Each pair is two rows. How far apart are they, by a hidden measure? 0 means very close, and 40 very far. Two or three weighted sums of its numbers give each row a place; it is the straight-line distance between the places.
(-0.319 0.913 1.310 0.575 -0.776 1.009 -1.133 -0.599 -1.067 1.091)
(0.222 0.065 -1.148 -0.012 -1.522 0.035 -1.617 1.134 1.433 1.198): 27
(-0.821 0.323 -1.048 0.318 -0.343 0.296 -1.310 -0.074 1.491 0.775)
(0.104 -0.217 -0.309 -0.280 0.470 -0.830 0.227 0.937 -0.223 -0.314): 11
(-0.005 -0.304 0.052 -0.648 0.849 -1.286 1.080 -0.110 -0.095 -1.394)
(0.408 -0.284 0.124 0.039 -0.727 0.859 -1.209 0.632 0.493 0.882): 14
(1.439 1.696 0.327 -1.221 -1.531 1.763 -0.974 0.308 0.351 0.740)
(0.269 -0.351 -0.079 -1.254 0.417 -1.372 0.265 0.842 -0.676 -0.441): 23
(-0.396 1.682 -0.683 -0.561 -1.234 0.522 -0.926 0.910 0.311 1.268)
(0.809 -0.643 -0.661 1.187 -0.438 -0.175 -0.482 1.453 -0.933 0.985): 16
(-0.412 -0.814 0.630 -1.374 1.391 -1.454 0.894 -0.675 0.268 -0.989)
(-1.841 2.382 -1.281 -0.505 -0.988 0.931 -1.258 -0.766 2.684 1.403): 8
(0.406 -0.377 0.104 0.578 0.330 0.472 0.169 -0.205 0.486 -0.350)
(-0.186 -0.864 0.428 -0.656 1.292 -0.743 0.750 -0.790 0.589 -1.191): 6
(-0.108 -0.381 0.078 -1.048 0.908 -0.560 0.375 -0.263 -0.098 -0.702)
(-0.872 -0.825 0.656 -0.577 2.148 -1.458 0.919 -1.088 0.371 -1.109): 5
(0.099 -1.792 0.612 -0.171 0.749 -1.058 1.109 -0.462 0.116 -1.376)
(1.393 0.596 -0.684 0.906 -0.171 0.259 -0.298 1.420 -1.007 0.418): 25
(1.032 -0.070 0.079 -1.556 -1.399 1.358 -1.021 0.868 0.843 0.864)
(0.732 -0.646 0.063 -1.877 -0.721 0.874 -0.976 1.527 0.305 0.274): 6
(0.452 -0.144 -0.444 0.694 -0.019 0.256 -0.148 0.541 -0.705 0.266)
(1.769 -0.185 -0.225 -0.828 -1.004 0.965 -1.368 1.079 0.342 0.926): 5
(-1.342 -1.451 0.565 0.893 0.425 -0.235 -1.147 -1.133 0.658 0.448)
(-1.594 -1.010 1.597 -0.696 2.136 -1.562 1.439 -1.187 0.275 -1.584): 27
(0.953 0.584 -0.390 1.149 -0.520 0.744 -0.104 0.800 -0.886 0.678)
(-2.043 1.996 -1.330 0.795 1.621 1.440 0.912 -2.595 0.819 1.425): 3
(0.323 0.847 1.136 1.062 -0.532 0.885 -0.082 -0.150 -1.080 0.260)
(1.586 -0.438 -0.285 -1.328 -0.884 0.968 -1.240 0.964 1.154 0.833): 33
(-1.358 0.324 1.266 0.595 0.076 1.356 -0.894 -1.627 0.249 0.798)
(-0.360 0.058 0.418 -0.354 0.398 0.340 0.309 -0.312 0.440 -0.001): 3
(-2.425 1.511 -1.422 -0.088 -0.824 -0.176 -1.125 -0.289 2.049 1.151)
(0.682 0.154 -0.191 0.992 -0.595 0.514 -0.316 0.825 -1.137 0.369): 15
(0.080 1.570 -0.609 0.259 -0.890 0.859 -0.845 0.312 0.328 0.984)
(0.605 0.231 -0.675 1.455 -0.546 0.350 -0.514 0.939 -0.533 0.766): 10
(1.409 -0.029 -0.652 -1.142 -1.851 0.587 -1.871 1.552 1.041 1.140)
(0.360 0.026 -0.189 -0.456 0.628 0.114 0.017 -0.112 -0.447 -0.379): 15
(-1.761 1.798 -1.641 -0.229 -1.280 0.591 -1.850 -0.144 2.673 1.868)
(1.263 -0.111 -0.534 -0.605 0.081 0.081 0.170 0.197 -0.235 0.052): 9
(-0.280 -0.258 1.226 0.718 0.784 0.455 0.071 -2.027 -0.093 -0.482)
(-1.037 1.940 -0.440 0.450 -0.200 1.201 0.207 -0.285 0.263 0.407): 8
(0.485 -2.948 1.325 -0.402 0.310 -1.869 2.268 -0.288 -1.551 -2.279)
(-1.166 1.524 -0.853 0.232 -0.744 0.610 -0.563 0.665 -0.019 0.865): 28
(-0.163 -0.387 0.107 -1.134 0.738 -0.555 -0.097 -0.197 0.077 0.263)
(0.500 -0.457 -0.597 -0.769 0.079 -0.237 0.386 1.337 -0.482 -0.234): 5
(-0.689 -0.280 -0.105 -0.476 1.349 -0.616 0.018 -0.782 0.259 -0.462)
(-2.214 0.959 -1.067 -0.137 2.459 0.553 1.910 -1.531 -0.446 0.249): 13
(0.982 -0.397 -0.831 0.419 -0.443 -0.780 -0.130 1.902 -1.495 0.050)
(0.773 0.067 -0.475 -0.578 0.114 -0.431 0.385 0.597 -0.438 -0.303): 8
(-0.263 -0.465 0.420 1.126 -0.757 0.376 -1.120 -0.173 -0.569 0.194)
(-0.645 1.650 -0.981 0.165 -1.092 1.021 -0.837 0.370 1.109 1.215): 12
(-1.467 1.120 -1.931 1.019 1.227 0.754 1.000 -1.148 0.350 1.113)
(0.627 -0.475 -0.042 -1.694 -1.638 0.619 -1.276 1.647 1.085 1.049): 14
(0.050 1.016 -0.946 0.581 -1.195 1.163 -0.950 0.616 0.880 1.068)
(-2.209 1.642 -1.319 -0.463 -0.842 0.211 -0.987 0.159 2.153 1.160): 8
(0.747 -1.198 1.188 0.400 -0.621 -0.872 1.925 -1.109 -1.381 -1.668)
(-1.427 1.306 -1.716 0.374 1.041 1.155 1.206 0.009 0.119 1.197): 8
(-1.599 0.791 -1.607 -0.139 -0.981 -0.449 -1.019 1.401 0.419 0.953)
(0.239 0.678 0.626 1.023 -0.593 0.840 -0.284 0.201 -0.496 0.506): 33
(0.673 -0.737 -0.484 0.278 0.360 -0.756 0.061 0.487 -0.338 -0.387)
(1.641 -0.070 -0.065 -1.276 -1.318 0.881 -0.792 1.236 0.205 0.529): 7
(-1.284 -1.219 0.407 -0.135 1.756 -1.237 0.488 -1.238 0.686 -0.904)
(-0.409 -0.560 0.357 0.438 0.035 0.509 -0.891 -0.894 -0.273 0.587): 5
(0.013 -0.138 0.553 0.011 0.458 -0.726 0.712 -0.453 -0.270 -0.772)
(-0.486 -0.236 0.390 -0.186 1.006 -0.235 0.165 -0.804 0.192 -0.281): 8
(-1.200 -1.122 0.941 -0.499 2.456 -0.771 0.893 -2.120 1.353 -0.981)
(-0.249 -1.140 0.792 -0.689 0.885 -1.697 1.613 -0.390 -0.431 -1.628): 6
(0.965 2.806 -0.205 0.595 -1.062 1.378 -0.055 0.796 -1.263 1.051)
(0.872 -0.499 0.965 0.278 -0.934 0.635 -1.023 0.953 -0.372 0.463): 35
(0.115 -0.477 -0.575 0.584 -0.584 -0.596 -0.200 1.709 -0.929 0.366)
(1.102 -0.599 -0.573 0.479 0.092 -0.372 -0.163 0.212 0.049 -0.329): 13
(0.666 -0.361 1.245 0.948 -0.096 -0.368 1.484 -1.251 -0.939 -1.406)
(-1.638 -0.823 1.206 0.621 -0.153 0.069 -1.073 -1.069 -0.528 0.737): 34
(0.748 0.577 0.143 -0.473 -1.541 0.935 -1.528 0.526 1.287 1.313)
(-0.504 1.121 -0.979 0.341 -0.007 0.683 -0.743 0.319 -0.089 1.386): 4
(0.520 0.437 0.913 0.233 -0.593 0.756 -0.664 0.911 -1.008 0.669)
(1.338 0.576 -0.334 -1.170 -1.515 1.082 -1.033 0.922 0.917 0.784): 12
(1.198 -0.310 -0.657 -0.021 0.276 -0.669 0.388 0.487 -0.270 -0.469)
(0.992 0.361 0.378 -0.499 -0.845 0.811 -0.698 1.077 -0.516 0.606): 9
(-1.200 0.560 -1.459 0.362 2.067 0.416 1.561 -0.910 0.303 0.586)
(0.485 -2.098 1.723 -0.607 0.318 -1.476 2.621 -0.998 -1.690 -2.324): 16
(0.016 0.913 -0.916 0.307 -1.332 0.081 -0.500 1.368 0.343 1.089)
(-0.210 0.546 -0.178 0.073 -0.593 1.768 -1.374 -0.048 1.774 1.176): 1
(-0.317 -1.067 -0.134 -0.276 0.921 -1.429 0.485 0.064 -0.062 -0.747)
(-0.215 0.411 -0.744 0.506 -0.655 1.346 -0.710 0.085 0.956 1.370): 8
(-0.708 -1.502 1.733 -0.510 1.320 -1.512 2.088 -1.608 -0.337 -2.067)
(0.188 -0.985 -0.233 -0.683 0.954 -0.348 0.285 -0.255 0.513 -0.417): 18
(-2.238 2.649 -0.950 -0.740 -1.294 0.545 -0.969 -0.105 1.277 1.031)
(0.313 0.800 -0.737 0.639 -0.820 -0.013 -0.541 0.895 -0.068 0.954): 3
(0.681 0.083 -0.649 -0.034 0.109 0.072 -0.021 -0.014 0.132 0.082)
(-0.937 -0.439 0.504 -0.677 1.028 -0.478 0.236 -0.595 0.234 -0.431): 6
(0.023 0.675 1.447 0.669 -0.819 0.808 0.011 -0.411 -1.014 -0.037)
(-0.076 0.008 1.191 0.776 -0.022 0.041 0.441 -0.399 -0.780 -0.477): 5
(1.256 1.022 -0.462 0.739 -0.558 0.595 0.134 0.659 -0.665 0.275)
(0.548 0.204 -0.005 -1.800 -1.327 0.719 -1.321 1.496 0.185 0.867): 28
(-0.072 0.853 -0.629 0.417 -1.320 0.227 -1.024 1.324 0.461 0.839)
(1.555 -0.321 -0.840 0.058 -0.365 0.042 0.275 1.253 -1.108 -0.621): 3
(-0.537 0.508 -0.425 0.829 -0.868 0.601 -0.405 1.057 -0.257 0.984)
(0.190 0.405 -0.033 -0.338 -0.032 -0.419 -0.142 1.056 -1.287 0.136): 12
(-0.898 -0.546 0.873 -0.794 2.284 -1.066 0.528 -1.635 0.356 -1.070)
(-0.986 -0.389 0.660 -1.088 1.047 -1.307 0.691 0.113 -0.487 -0.956): 9
(0.139 -0.656 0.285 -0.411 1.553 -1.112 1.350 -1.221 -0.145 -1.691)
(-1.956 1.681 -1.732 0.041 -1.178 0.531 -1.391 -0.014 2.547 1.401): 14
(-1.631 1.952 -1.367 0.144 -1.066 0.702 -1.275 -0.142 2.473 1.231)
(0.523 0.319 -0.319 0.263 -0.220 0.381 -0.104 0.626 -0.617 0.385): 7
(1.126 -0.224 0.066 -0.143 -0.704 0.077 -0.255 1.484 -0.974 0.483)
(-0.097 -1.383 -0.363 -0.564 0.865 -1.464 0.079 0.989 -0.402 -0.120): 18
(-0.426 -0.908 1.267 0.189 0.799 -1.201 2.263 -1.671 -0.987 -2.419)
(-1.437 -0.633 1.275 0.019 0.552 0.068 -0.838 -1.425 -0.039 0.386): 20
(-0.632 0.030 0.946 0.682 -0.167 1.486 -1.137 -2.056 0.294 0.782)
(0.861 -0.555 -0.217 -0.206 0.819 -0.741 0.425 -0.674 0.389 -0.892): 13
(-0.712 -0.825 1.425 -0.510 1.609 -1.425 1.557 -1.268 -0.857 -1.992)
(-0.788 -0.686 1.653 0.606 -0.481 -0.272 -0.347 -0.136 -0.937 -0.058): 13
(0.045 -0.790 -0.311 0.250 0.742 -0.857 -0.090 -0.120 -0.107 -0.331)
(-1.111 0.025 0.589 -0.207 1.061 -0.301 0.345 -1.012 -0.347 -0.585): 12
(0.972 0.847 -0.117 -0.920 -1.750 1.194 -1.630 0.725 0.811 1.210)
(0.324 -0.433 -0.130 0.021 0.692 -0.160 0.002 -0.651 0.236 -0.278): 3
(0.698 -0.225 -0.018 -2.310 -1.166 0.633 -1.172 1.277 0.968 1.050)
(-0.464 0.121 0.198 -1.056 0.667 -0.772 0.247 -0.076 -0.256 -0.145): 18
(-2.242 2.375 -0.810 -0.768 -0.861 0.057 -0.487 0.036 1.052 0.735)
(1.312 -0.821 -0.066 -1.503 -0.808 0.472 -0.814 1.315 0.499 0.349): 22
(1.366 0.600 -0.370 0.787 -0.463 1.129 -0.365 0.139 -0.784 0.762)
(0.269 -1.211 0.356 -0.521 1.599 -0.711 1.231 -1.000 0.253 -1.436): 9
(1.011 -0.379 -0.193 -1.131 -1.513 0.390 -2.229 1.747 0.864 1.246)
(0.245 -0.039 -0.037 0.154 1.318 0.199 0.486 -2.250 1.751 -0.708): 26
(-0.623 -0.174 0.657 -0.339 1.028 0.023 0.097 -0.823 0.187 -0.094)
(0.147 0.810 0.450 0.636 -0.046 0.516 0.089 0.088 -0.794 0.502): 13
(-0.932 0.384 1.739 -0.559 1.237 -0.770 0.993 -0.579 -1.064 -1.163)
(0.140 0.198 -0.064 -0.288 1.020 -0.824 0.670 -0.788 0.062 -0.529): 16
(1.314 0.594 -0.209 -0.132 -1.117 0.733 -0.717 1.600 -0.921 0.781)
(1.354 0.615 -0.100 -0.493 -1.190 1.094 -0.768 1.458 -0.067 0.457): 3
(1.032 -0.361 0.020 0.069 -1.267 1.080 -1.663 0.232 1.085 1.266)
(-0.132 0.665 1.106 0.408 0.214 -0.080 1.006 -0.580 -1.027 -1.126): 35
(-2.021 -0.937 1.278 0.084 0.593 -0.519 -0.535 -1.217 0.094 -0.001)
(-0.710 0.348 1.239 0.296 0.399 1.119 0.038 -1.977 -0.275 -0.418): 24
(-0.646 1.898 -1.817 0.433 -1.607 0.848 -1.157 0.503 1.706 1.161)
(1.618 -0.238 -0.257 -1.246 -1.375 0.784 -1.373 1.191 1.211 0.960): 12
(-0.253 -0.263 1.576 0.088 1.652 -0.676 1.423 -1.990 -0.504 -1.775)
(1.450 -0.321 -0.447 -0.477 -1.720 1.397 -1.664 1.215 0.937 0.874): 33
(0.255 0.933 -0.965 0.574 -1.221 0.644 -1.016 1.269 0.637 0.813)
(-2.629 1.529 -2.040 0.507 1.149 1.030 1.324 -0.472 0.872 1.159): 15
(0.019 -0.736 0.118 -0.844 0.884 -0.945 0.471 -0.005 0.475 -0.700)
(-0.585 -1.123 0.645 -0.712 1.766 -1.594 1.172 -0.549 -0.291 -1.418): 2
